One turn moves each row of this set onto another row. After a few examples, where does it send each row asked below?
Z999: [ -0.9 -16.9   9.2  12.5  25.6  12.2   4.7  13.8 -23.0 -18.5  10.0 -13.3]
Z544: [-21.2 -13.5   7.7  -1.1   4.8  17.5  12.4  16.8 -12.9  18.1  15.8 -13.1]
Z703: [ -8.9 -15.4  -9.9   7.8  38.3  -1.0   5.6   7.6  -7.7  -3.4  17.5   5.2]
Z343: [  3.5 -25.9  11.3   5.6  16.6  10.0   8.5  -3.8  -7.2 -13.4  -1.4   7.0]
Z626: [ -0.5 -13.1   8.0   2.6  16.7  17.2   4.1  21.1   6.8  12.4   0.5  19.4]
Z207: [ 6.0 -7.3 27.8  9.7 23.4 -3.5  9.5  8.5  0.7  1.4 20.7 -3.9]
Z923: [ -8.2  -1.5   2.1  -5.6   5.6   7.9   5.4  24.5  -2.9   9.6 -19.7  -0.1]
Z612: [-18.0   3.6  13.3   4.7   6.3  -8.8   7.3  14.3  -0.1   2.6  16.0  15.5]
Z937: [  0.6 -18.1  12.2  -6.1   2.0  12.9   1.7  11.0 -22.1 -15.1   1.3 -12.0]
Z724: [-12.9 -31.7   5.7   9.4   2.5  16.4  19.0  14.0  -2.0  -2.7   2.9  -8.0]
Z486: [-17.2  -8.8  11.6  12.9  11.3  16.5  13.5  12.1 -10.5  22.9  17.8  -7.0]
Z278: [-11.3  -6.8 -10.8   1.5   6.6  17.2 -15.0   8.4   1.4  -4.3  -5.5   0.0]
Z605: [-20.6   2.1   2.7  -6.2   0.8  -7.5  -7.0   9.9   1.8  -3.3   3.7   8.1]
Z340: [ -0.9 -12.2  -2.3   7.8 -14.6  -5.8   3.4  16.5  -8.7 -10.3  15.4  -6.5]
Z182: [  7.0  -4.2  16.0 -16.9  11.3   6.6  -1.7  15.9  -6.3  -6.9   7.2 -17.7]
Z842: [  2.5 -14.3  -8.9  16.3  -7.0  -8.2  -7.5   9.9  -7.7  -4.5  -2.3  -0.7]
Z816: [  0.0 -19.0  22.9  -8.2  -2.0  10.0   2.9  11.7   1.1  -4.9  -2.3 -12.9]
Z342: [ -3.4  -2.2   4.8   2.4  19.2 -10.4  16.8  15.5 -14.1   8.7  15.9  19.3]
Z769: [ -0.7  -3.2  12.3  15.7  10.6  18.6  -9.4  12.9 -16.9 -16.2   7.9  -9.5]
Z450: [ 15.3 -13.7  22.1  10.9  18.4   5.6  10.0  -2.3  -9.2   0.7   6.3   1.5]
Z377: [  7.6 -18.8   0.0  17.9   6.2  -6.1   2.6   9.4 -16.4   5.2 -14.6  -6.4]
Z680: [ -3.5  -2.8 -15.5   1.0  12.1 -17.0   8.9  14.6  -7.6  -4.1  21.5  -9.4]
Z58: [-12.0   2.7  11.8  14.8  13.7   7.9   4.5  23.3   5.3   2.4  29.8  -8.9]
Z963: [ -9.1 -26.9   9.8   2.2  24.8  -0.1  21.0  20.1   0.4   5.2   1.9  12.7]
Z819: [-21.2 -14.2  10.7  -1.5  15.2  -0.2  18.4  19.8   1.5   2.7 -14.6  -1.1]
Z920: [ -0.6   5.6  12.2  -5.9  25.0   6.1  -9.9  16.4   3.6 -12.3  12.3  -9.3]
Z142: [  2.9 -15.1  -5.5   2.2  16.6  19.9 -10.3   1.5 -13.9  17.4   7.7  -4.8]
Z811: [-22.9 -16.3  -7.4  18.9  12.6   8.4 -12.8  12.2   0.4   3.2  18.6  -6.6]
Z417: [  1.0 -15.2  -7.0  -5.4  25.8  13.2  -6.8   7.3 -17.2  15.1  17.1  -8.8]
Z614: [  4.2   0.9  -0.9   2.5  13.5 -17.7  -5.0  23.0 -17.7   0.3  14.9 -12.2]
Z950: [-23.4 -27.6  -9.8  14.9  20.3   8.1  -3.3  13.3  -2.9   1.9  12.5 -10.2]
Z488: [  1.1  -8.7  -8.6  12.4  28.0 -18.7   2.5  23.2  -5.2  -3.6   6.3 -15.2]
Z270: [ -5.4 -14.8   4.6 -14.8  19.2   9.6   6.3  28.7   1.3   5.7  14.2  14.9]
Z98: [  0.0  -3.4  -3.8 -11.2   0.3   8.2   1.5  22.4 -23.8   6.5  19.2  -5.0]
Z797: [ -8.1  -8.6 -20.5   4.0   1.0  -1.6  21.5  12.2  -5.5   1.6   3.3 -13.2]
Z81: [ -4.2   6.6 -15.9  18.5   6.8  -2.7  15.9   9.7   0.4   7.8  11.6  -7.7]
Z158: [  2.2  -9.3   2.1  25.5  23.0  -5.6  14.8  22.3   1.1   1.5  -0.2 -19.5]
Z915: [  6.7   3.1  20.5  19.7  29.1   7.0   2.1  10.7 -13.5  -2.8  12.1  -8.0]
Z782: [-11.6   1.9  11.4  -3.0   2.7   6.9  -6.5  26.3   8.8   5.2   7.3  10.5]
Z660: [  0.0  -8.2 -12.6  19.9   5.2   0.8   6.7   5.2   2.0   5.0 -14.0  -9.4]
Z335: [-16.8 -14.6   4.7   7.5  30.4 -10.3  15.2   7.1   1.9   3.2  -6.9   5.3]
Z546: [  7.8  -9.1   2.7  18.5  23.2  13.6  13.4  14.1 -15.7  20.3  -3.4  -3.7]

Z612 -> Z488
Z340 -> Z920
Z377 -> Z816
Now find these:
Z782 -> Z680
Z544 -> Z811
Z546 -> Z724
Z270 -> Z81

One turn moves each row of this set onto another row. After a few examples, where does it send each row asked below?
Z499: [  5.2 -25.8  10.9 -12.3   3.5 -25.6  12.4 -18.1  -7.5  -6.9   8.5   9.4
  -4.0 -10.6  11.1]
Z426: [-21.0 -29.4  16.5   4.7  -2.8 -33.4  23.5   4.9 -21.7  -2.8   9.6  -5.7
  -0.7  10.5 -11.7]
Z112: [ 11.8 -21.1  15.9  -4.4  25.6 -27.0  13.4  17.6  11.0   1.1   2.7   4.9
  11.6 -13.8  -9.0]
Z500: [-19.4 -25.6  23.1   1.5   9.8 -34.7   7.9  19.0  -6.5  -0.8  -3.1  -7.1
  -0.8  21.4  -8.1]
Z970: [ 16.2 -19.6   3.1 -11.8  12.5 -32.9  10.4  15.4  15.4   0.1   5.0   3.3
   3.2  -4.6  -3.9]
Z748: [ -0.3 -26.7   9.2  14.6   0.5 -17.0  35.7   5.0   0.1   1.0 -18.9   2.1
 -14.4 -15.5  -5.4]
Z675: [ -9.2 -21.9  27.9  -4.5   2.2 -15.7   7.4  19.4 -21.0   0.1   0.4   1.8
   5.1 -14.8   7.0]
Z438: [ -7.4 -36.3  31.5   4.2   2.6 -26.0  15.3  -5.3   9.8 -10.2  -1.0 -26.3
 -10.0   8.8  -2.0]
Z647: [  1.0 -32.7  27.3 -11.0  -0.1 -21.0   5.5 -11.7  13.6 -12.9 -11.0 -14.8
  11.0  -0.7  -2.9]
Z525: [ -0.4 -26.1  13.5   3.4  20.0 -32.8  35.4  13.9   4.8   3.3 -24.7 -11.3
   9.5 -11.7   2.3]
Z168: [ -6.1 -23.3  17.4  -5.0  -5.5 -15.9  29.6  -5.6  18.2   2.0   4.3  -4.6
  -3.9 -16.2 -23.1]
Z317: [  0.4 -25.7   0.2  -3.9   4.8 -34.6  29.3  15.7  13.3   0.9 -25.0 -11.4
  -1.4  -3.7   6.4]
Z94: [-21.5 -18.9  36.6  13.4   6.3 -38.4  16.9  -2.7  19.3  -0.8   1.1 -11.4
   0.4   1.6  10.7]
Z72: [-35.1 -23.0  17.8   9.0  -5.1 -30.1  17.6  14.4  -9.1  -0.8   5.3   4.9
  -1.3   3.9  -7.2]
Z23: [-24.1 -32.8  13.8   9.5  18.1 -42.4  16.4  13.7  -2.8  -8.4   8.4  -3.1
  -0.7  12.9  -1.3]
Z718: [-11.5 -24.0  24.2   0.4   7.2 -36.4  12.7 -14.1  22.2 -10.6  -1.7  -2.1
  19.0 -10.4  11.0]
Z88: [ -5.2 -11.5  20.6  -3.1  -3.9 -30.1  34.4 -11.1  15.4  11.0   8.4  -1.6
   4.9 -13.8 -15.5]
Z590: [ -6.0 -26.5   5.7  -5.5  -2.9 -33.0  15.0   9.2 -16.3  -6.7  15.4   1.6
  -2.1 -11.0  19.1]
Z260: [  3.9 -12.2  11.2  12.4  -2.7 -32.1  38.1  -0.2  -3.1  11.9 -16.7   3.2
  -7.1  -8.6   1.9]
Z881: [ -6.9 -17.6  28.4  -8.3   7.3 -11.8   4.0  -4.6  -2.7  -0.6  -4.8  17.1
   1.8 -18.4   5.6]

Z168 -> Z970
Z525 -> Z748
Now find these:
Z72 -> Z500
Z675 -> Z438
Z718 -> Z881

One turn moves each row of this set onto another row. After a few examples, where does it send each row asked below?
Z323: [ -3.1 -12.4  -3.2 -10.8   3.4   5.5   5.9   8.6  -7.1  22.0  -2.1  -8.5
   3.8  -1.6  14.1 -15.1  10.2  17.2  -8.6  -2.7 -21.7   2.6   0.0  22.9
  12.7  11.0   4.7  -3.4  -4.5 -27.1 -20.2  16.1   5.1  -9.5 -15.7  -7.5]
Z224: [-13.8   2.7   2.1  14.4   4.5 -11.5  -2.8   2.9 -11.3  10.2  -1.4 -12.2
   8.2 -16.1 -13.2   0.4  -1.9   6.9   6.6 -13.7   2.3  -2.7   8.0  12.2
  11.6  -2.1  -1.0   0.5   7.1  14.8  23.3  16.4 -15.3 -12.0  10.0  18.2]
Z44: [  0.7  -9.1   6.1   3.2  19.5  23.7   6.2 -14.7  -1.9  -5.5   0.4 -22.1
   7.2 -12.4  -5.9 -12.1  -3.4   4.5  -2.6 -18.3  11.2  12.4   2.1  -9.0
  -9.5  15.6 -20.2  -4.8 -10.9 -22.5   8.3  22.5  -3.2 -13.5  -5.3  -3.1]
Z363: [ -0.7  -4.8  -6.6   0.0   7.4  -6.1 -23.0  13.9   1.6  -7.5 -22.0   0.8
  -1.4 -17.0   3.5  -4.5  14.9  -1.3  -4.1   6.8  11.4  14.5 -11.8  15.4
  -2.3  14.2 -19.8  -0.1  -0.9  -5.2   7.4  11.1 -20.1  -3.5  11.4 -13.8]
Z104: [ -7.8   3.6 -16.2 -13.7   2.8  -0.2 -24.5   8.3 -27.8   1.2 -12.6 -16.0
 -11.7  13.6   1.5   5.9   2.0   7.1  -3.6 -11.4   9.3   7.9 -22.4   6.3
  -1.1  -1.0  -9.9  -5.1  -3.4  -2.4   2.8   3.1 -12.9   9.3  -4.8  -6.1]
Z861: [-13.9   1.6  -1.1   7.8   7.1  -2.7   3.8   4.9  -4.6  10.2   1.7  -4.4
   6.5  -5.5 -12.4   6.9   0.9  15.7  14.7 -14.3  -0.1  -9.9   5.4  13.8
   7.4   0.1  -1.4  -3.2   3.1  11.2  14.2  21.6  -9.4  -0.8  14.5  26.7]
Z456: [-18.1   2.0   0.6  13.9   6.1  -5.5   1.0   5.8  -3.1   9.8   1.4 -14.7
   4.8  -8.5 -18.9  -4.2   4.6  13.4   8.9 -15.5   5.3 -14.5  11.0   8.1
   5.2  -5.6   2.0  -2.2  -0.4   8.3  15.8  16.7  -7.6  -2.3   8.8  23.6]
Z602: [ -7.3   5.5   3.8   0.4  26.6  18.3   7.5  -8.0   3.2  -4.6  -5.7 -17.1
  11.0  -6.6   1.4  -8.8  -0.9  10.5  -1.6 -23.4   7.5   8.3   5.6 -19.5
  -7.2  12.3 -18.3  -1.1  -1.8 -15.2   3.5  25.3  -0.4  -9.2  -5.5  -1.9]
Z515: [  2.1  -3.3 -26.1  10.1 -19.1   7.0   0.0  11.3 -15.4  29.3 -16.1 -19.4
   6.0  -2.5  19.1   1.1  11.9  -7.1  -9.5  -8.0  12.1   3.3   5.5   7.4
   3.2   8.4 -11.1  -7.4  -1.8  13.6  22.2   7.8  18.1  -1.4  -6.1  -1.1]
Z518: [ -2.0 -15.0 -12.1 -11.4  -1.4   3.6 -24.6   6.8  -2.1  -5.7  -9.2   2.2
 -13.3  -2.1 -10.3 -17.9   4.7 -15.3  -4.1 -14.7  10.7   5.6  -1.0  10.9
   3.3   4.5  -7.1 -12.1 -12.9   1.8  -6.1   4.2 -15.0   7.3  -9.2 -10.2]
Z485: [ -2.5  -0.6 -19.5   6.5 -21.8  10.2  -7.5  10.2 -15.4  27.1 -17.7 -25.1
   8.6 -16.5  20.2  -6.3  11.1   0.3  -2.6  -5.3  19.5   1.5  15.4   9.2
  -2.3   6.7 -16.1   0.1   5.0   7.2  20.6  14.0  14.8  -8.0  -0.8  -6.1]
Z568: [-14.8  13.3  -1.0  16.4  10.9  -0.3   3.5   2.1  -3.7  15.1  -2.7 -12.7
   0.8  -5.4 -13.5  -0.6  -2.3   7.2  13.2 -13.9  -2.6 -10.6   1.2  16.4
   5.5  -9.2  -4.9  -4.5   2.8  14.7  26.0  19.4 -10.2  -4.3  10.4  13.5]
Z895: [-18.7 -18.8 -17.5   0.6  12.6  23.6   4.7  25.1 -12.2  17.9   4.9  -4.9
  -5.3   1.8   2.2  -9.7  -6.5 -13.9  -5.0   7.0  -2.5  21.1  -8.6  28.2
  -0.8   6.0  -0.5  -0.7   6.6  -9.7  24.0  26.0   6.0  -3.8 -18.2 -16.6]
Z299: [ -9.8  -1.9  -4.3 -25.7  -1.7   9.0  -7.6   8.8   3.3   1.6 -12.1   5.5
 -10.7   5.8   5.4   9.9  11.3  18.6 -10.4  -8.0  15.5  13.0  -5.9   5.8
   3.3  -7.6  -9.4 -22.6   9.2 -11.1  11.8   6.7 -13.0  -2.7  -1.1  -8.4]
Z147: [ -2.9  -7.8 -21.9   8.9 -24.0   5.4  -0.7   6.9 -16.7  28.3 -16.4 -21.1
  15.2 -10.1  26.8  -5.2   9.2  -8.3 -10.9  -8.7  16.5  -0.1   6.4  18.9
   4.8   0.3  -7.0  -6.9   6.5   6.8  14.3  18.5  11.4  -4.8   0.0  -2.6]
Z241: [-14.0 -13.6 -20.1   5.4   9.9  16.0  -2.6  22.7 -11.5  22.0  12.5  -4.3
   1.1  -6.6  -1.1  -4.1   0.4 -12.8  -0.7   8.5  -6.6  20.5 -11.7  29.8
 -10.4   4.0  -4.0  -9.9  -1.3  -9.6  29.5  19.9  12.4   3.2 -17.7 -11.5]
Z948: [ -3.5   0.5   2.7   7.5  18.1  19.6   0.9 -17.7  -1.0  -0.7  -6.7 -21.6
   2.0 -15.1   6.9  -9.4  -6.1   3.6  -6.6 -17.4  10.1  13.3   4.0 -13.8
  -7.4  12.2 -21.1  -4.7  -3.6 -17.5  -3.4  23.6   4.0 -15.5  -0.4   8.6]
Z40: [ -5.7 -12.8  -4.2  -9.0   7.9  14.3  -1.8  11.1 -12.2  23.3   3.4 -10.0
  11.5   1.7  15.5 -15.6  13.3  18.7  -9.5  -8.0 -19.3   8.4  -3.5  27.2
   7.0  12.8   3.8   1.3  -9.9 -31.0 -16.4  16.7   1.7  -7.7  -8.6  -2.6]
Z472: [  0.5 -13.9  -6.7   1.4   2.5  -3.5   1.3  19.8 -13.2   7.4 -24.8   2.5
 -16.7  -1.6   9.4 -15.3  12.4   9.1   5.0  -2.0  22.9  19.4 -11.9  -0.4
   7.2  -7.4   1.3  -7.4   4.2 -11.7   4.7  12.5 -18.7  -5.3  -1.0 -18.6]
Z229: [ -0.8  -6.8 -13.7   7.3 -19.7   8.3  -5.9  12.9 -10.1  24.8 -10.6 -21.6
   7.4 -16.5  17.2   0.0  11.2  -1.5  -7.3  -6.7  20.7   2.2  12.6  11.2
   1.2  -2.1 -11.4  -7.2   2.2  11.2  20.8  12.8  26.1  -6.5  -2.4  -1.8]
Z427: [ -9.5  -7.7  -3.6  -6.6   7.4  10.1   3.3   0.0  -0.9  16.7  -5.1 -11.2
   6.7   3.7   5.4 -11.8   9.6  17.8 -10.7  -2.7 -23.5   9.3   5.4  29.1
   8.2   6.9  12.1   1.4 -10.7 -26.4 -16.0  25.4  -7.3  -9.0 -10.4  -3.9]
Z129: [  1.5  -4.7   6.0   5.6  21.5  20.1   5.2  -8.8  -7.3  -2.9   2.7 -19.4
   4.7  -9.0  -4.1 -23.2  -0.6  13.6  -3.9 -15.7   7.2  12.8   3.1 -15.5
 -12.5  11.6 -17.6   1.7  -5.2 -21.9   3.1  26.4  -0.6  -7.7  -1.6   3.2]
Z946: [-21.8 -14.2 -21.3   8.0   6.2  16.9  -1.9  19.1 -14.0  22.3  12.3  -4.1
  -4.0  -7.1  -6.6  -5.6  -4.4 -12.7  -5.1   3.0  -6.0  20.0 -18.9  18.7
  -7.1   4.5   5.3  -5.6  -1.0  -3.2  27.1  27.4   8.7   6.6 -16.4 -13.4]
Z502: [ -9.3 -12.1  -4.6  -4.6  -0.7   9.8   0.2  -4.3  -7.2  16.6   2.5   2.4
   5.2   1.3   7.9 -15.5   8.2  14.4 -13.8  -8.7 -22.9  10.4   1.0  23.5
  10.3  13.7  -2.7   6.5 -15.2 -29.7 -17.6  16.2  -1.9  -8.3 -10.2  -2.8]
Z523: [-15.1 -11.7 -14.5   6.4   5.5  28.0   1.7  18.7 -12.8  16.8   4.9  -7.2
  -7.4  -5.0   1.0  -8.7  -7.8 -20.0  -5.1   6.2 -13.2  24.1  -8.4  15.2
  -2.4   5.7  -7.0  -8.5   1.8 -13.9  24.3  27.5   8.7  12.2 -15.5 -13.3]

Z40 -> Z456
Z299 -> Z104
Z523 -> Z948
Now find these:
Z44 -> Z485
Z602 -> Z515

